Each path below is one point turned by a fixed rotation once a step. After each direction that follows a path, write how fast that rotation turns it, in degrees per step (0 if it stays still).
Each turn is a multiple of 5 degrees from 10 to 175, or 0.
Each row of a path follows its step; steps can be skipped.
Path 1:
step 0: [ 16  -7   6  13  -3  -2  14  -4 -14   2  -3 -11  -4  -5  -2  -1   2  14
 -20   2 -15   5 -16  -2   7 -24   6   1   7   1   0   4 -10  -3  -4  -5
   0   1  -9  -3  -9  -5   2 -12 -23  -5  17 -14 -10 -16   4  -8  -2  -5
 -12   9  23  -9  10   9   1 -13]
step 2: [ 10   3  -2  -5   9  10   0   8  -7  -5  -3  -2 -21  -1  11  -6   5   1
  -8  -7 -14   1 -19  16   9  -1 -12   4  13  -5  11  -5   4   3   0  -4
   1  -7 -15 -22  -2   4  -7 -11 -22 -12   4  14  14   6  -7  17   2   8
   6   8   8 -10  18 -10   1 -18]
step 4: [  7   1   8 -10   1  14  -3 -14  25  -1  -3  -4 -13   3  -2  24  14 -22
 -10   4   0  11 -13  -2  -4  -7  -5   0  14   0  -8   0 -11 -10   3   0
   3   7 -14 -11 -11   6   5   3  -6   0   6  11  -2 -15  -4   6   6   9
  -9  17  13 -26   3   4  -7  -7]
step 10: [ 18  -2  -6 -10  10  -6  -5   3   4 -15   1  -4 -21  -6   6  -3   9 -22
   1  -1   0  -2 -19   4   6  -5  -6  -4  19   4 -10   5  11   4  -2  -9
  -1 -12 -17 -17   3   4  -4 -16 -18 -16   9  -8  12   6 -17  12  -1   5
  -1  16   2  -8   5   2  15   3]
step 14: [ 12 -12  -2   1   4  -2   5   7  -1  -1  27   3   4   1   1  -4  11  11
   1  10 -12   6 -17  17   8  -3  -9  -4   0  -8  -2 -13  -9   4 -12   8
   5  11 -19  -8  -3  -4  11 -21   1  -9   3   5   0   4  14  -9  -3   7
  -2  26  16 -13  15   9  12  -8]
step 19: [ 20   0  11  -8   9 -12   2   1 -10   5   7  -2  -1  -9  -2  -8  13 -16
 -13   4 -15  -7  -7   1   8  -5  -8   2  14   2   2   6   2  13 -10  -7
 -15  -7 -22 -14  14 -12  11 -13 -18 -15  15 -10   2   8   9  -3  -2  -9
  -4  16  15   1   3   1  12   0]
step 23: [ 11 -12   1  -2   3  17  -8 -18  23  -8  14   6   5  -3  -2  -7  11  11
   0   8  -7  10 -13  10  -2 -25  -3   2   7  -7   2   1  -5  -4 -11  -3
   9  11 -20  -9   5  -3   6   5  -5 -11  -4  -7   3  -2   8   3   0   7
  -4  34  -2 -17   6   0   3  -7]
step 24: [ 13   0   5  -6  17   8  -4  -7  14  -5  -2 -20  -6   2 -14  -1   3 -11
  -8   3 -12  -6   4 -13   6  -9 -28  22  13   5   3   4   1   3   1   6
  -3   2 -14 -18  10   9  -4  -5 -23   6  -1   5  12   0  -1  -5   0   9
  12   8  17 -10   9  10  10  -5]
step 25: [ 13  -7  -3   0   8  -1  11  17  -3  14  14  -7  -1   6   5   4  -6   2
  -5   1  -6   0 -19 -11 -12 -10  -3  -4   7 -11   7  -6  -1   5  -7   6
   9  14  -7 -21 -11   5   9   4 -13   8  13  -5   1   4  14 -14  -1  -4
   1  22  32  -9   5  -7  -5 -13]
Directions:
[ 1  2  5  3  4  2  0  0 -3  2 -2 -2 -4 -5  0 -3 -2 -4  2  5  1 -3  2  1
  0  0 -2  4 -1  0  4  4 -1  0 -1 -1 -2  1  0  0 -3  0 -7 -1  5 -2  2  1
  6  6 -4  2  2 -1 -4 -1  3 -4  1  1 -1  0]  130
[ 1 -1  3 -2  6 -2 -5  2 -2  2  3 -1  0  0 -4  3 -1  1  2 -3  1  1  2  0
 -4 -1 -3 -2 -2 -2 -6  2  2  0 -2  0  3  4 -4  3  4 -1  2 -4  1 -2  4 -5
  2  4 -3 -3  0  2 -3  1 -6  4 -1 -1  0  2]  160
[-3 -1  4  2 -1 -3  5  2 -5  1  5 -1  3 -2  5  2  4  2 -4 -2 -2 -3  1 -4
  4 -1 -2 -1 -1 -3  0  0 -1  3 -3  3  2 -3 -1  0  1 -3 -5 -1 -3 -1  1  1
 -2  4  1  1 -3  2  0 -2  6  6  2 -2 -2  3]  130
[-2  1  3 -3 -4 -6  1  0 -3  2 -2  5 -2  2  3  3  4  0 -2  1  1 -3 -1  7
  2 -2  0  3  3  2 -2  1  4 -3  0  2 -5  0  5  2  3 -2  1 -1 -3 -2  4 -4
  1  0 -3  4  2  1 -1 -2 -1 -4  0 -6  0 -4]  40
[ 0 -1 -1  2 -2 -1  1  4  0 -7  0 -4  3  8 -3 -1 -1 -4 -1  4  1  1  1  6
  2  2  1  1 -1  1 -2  1  1 -2  2  4  0  0 -1  0 -5 -2  0 -1 -2  1  2  0
  1  1 -1  1  2 10 -3 -2  2  4  0  5  0  1]  175
[ 0 -2  2 -1 -2 -4  1  1  1  1 -1 -2 -3  0  0 -8  1 -4 -2  4 -1  2 -3  0
 -1  3  1 -5 -1 -6 -3 -2 -7  1 -2 -1 -3  3  3  3 -1  6 -2 -2 -1 -3 -2 -4
 -4  2 -2 -1  0  3  5  1  0 -2 -1 -3  0  1]  95
